Rotation paths and how fast each direction turns (deg/step)
Each turn is a multiple of 5 degrees from 10 to 175, or 0.
Each row of a path follows its step; steps can be skipped.
path 1
step 0: [  1 -11  -7  -6  -1 -14 -15   5  -7  -6  -9  11  -7  -8  -4  -1 -13  13
   5   8   8   6  -4   2   6  -4  13  -6 -13  -5  -9  -4  12  -4]
step 1: [  9  -3   1  -2   9   2  -4  13   7  12  -1  -5   9   0  -2  15   5   4
 -12 -14   1   2  -8 -13  -4  -6  -8   6  -9  10  -8  10  16   9]
step 2: [  2 -11  -4  -8 -10   1   9   4  -5 -13   6  -2   8  -1   9  -1   1 -19
  -4   3   6 -12  11 -12   5  10   5  -6 -11   2   0  19  -3  -4]
step 3: [-11 -12   9   9  -3  -1  -2   3   2 -13   9  -4   0  -7   0 -18   8  19
  -5  -4 -10   4  -9  -9  -7  -3  11 -12   7  -3   7   3   3   6]
step 4: [ 10   9   3  19  -5   0  13   4  -5   7 -11  -4 -10   8 -20  -3   6   2
   3  -8   8  -9  -1 -17  -1   4   0   1  -5   0   3  -6  -8   4]
step 5: [ -1  -3  -8  18   3   4   3  -2  -1  10   1   6   0   6  14   6   3  -6
   7   0 -14  -5  -5   2  -1  11   1  -2  13  -7  -2  11  -6 -25]
step 6: [-13   5   1  -4   4  -6  -3 -18   7   5  -8   2 -14  -8   4  -9  14  -3
  -3  -8  -4  14   3   3  21   1  -1   2  -1  -9  13  -1  -5   4]
step 7: [ -9   2   8   4   9   0   2  -4 -12   9  -3   1  -8  11   2   8 -17  -3
  11  12  17  14  -7  -2  -7  -9  -9   1   5   5   8   4  -5   9]
step 8: [ -1  28 -11  -9  -3   3  -3   5  -3  -8   1  -9  11   5   5  15  -8   1
 -12   2  -8   4  -6   9   1  11   2   8   6  -5   6   2  -2  -1]
step 9: [ -6   4  -5 -15  -6   8  -2 -19  -6   4  10   7   5  -4   3 -14   6  -2
  -7  15  -2  -6  -2   2  -5 -17   4   9 -12   5  -8 -10  -8   0]
step 10: [  6  10   7  -5   8  -8   0  17   6   4  18   2  -4   7   0 -11   2   6
  12   1   4   1  14  13 -11   2  -5  -3   5   3  -8  -5   3  15]
[ 2  0 -2 -1 -4 -8 -1  3  5  2  1 -2  0  1  2  2  0  1 -3 -3 -6  3 -4  4
 -3 -1  4 -2  3 -1  4  0  1  1]  145
[ 7  5  4  0 -3  3 -1 -2  3  1 -2 -1 -1  4  2  3 -4  1  1 -1  0 -4 -3  0
 -1  2 -6 -3  0  1 -2  5  0  1]  115
[-5  2  1 -2  4 -4  0  0  3 -2 -3  2  4  0  2  4 -4  1 -3  0  3  1  0 -1
  1 -5 -3  1 -4 -2  3  4  1 -3]  55
[-1  1 -5  4 -5  4  1  3  3  8  0 -2  3  0  2 -1 -1  2 -3  3 -1  1  0  1
  4  1 -1  3 -5  1 -3  0  1 -3]  95
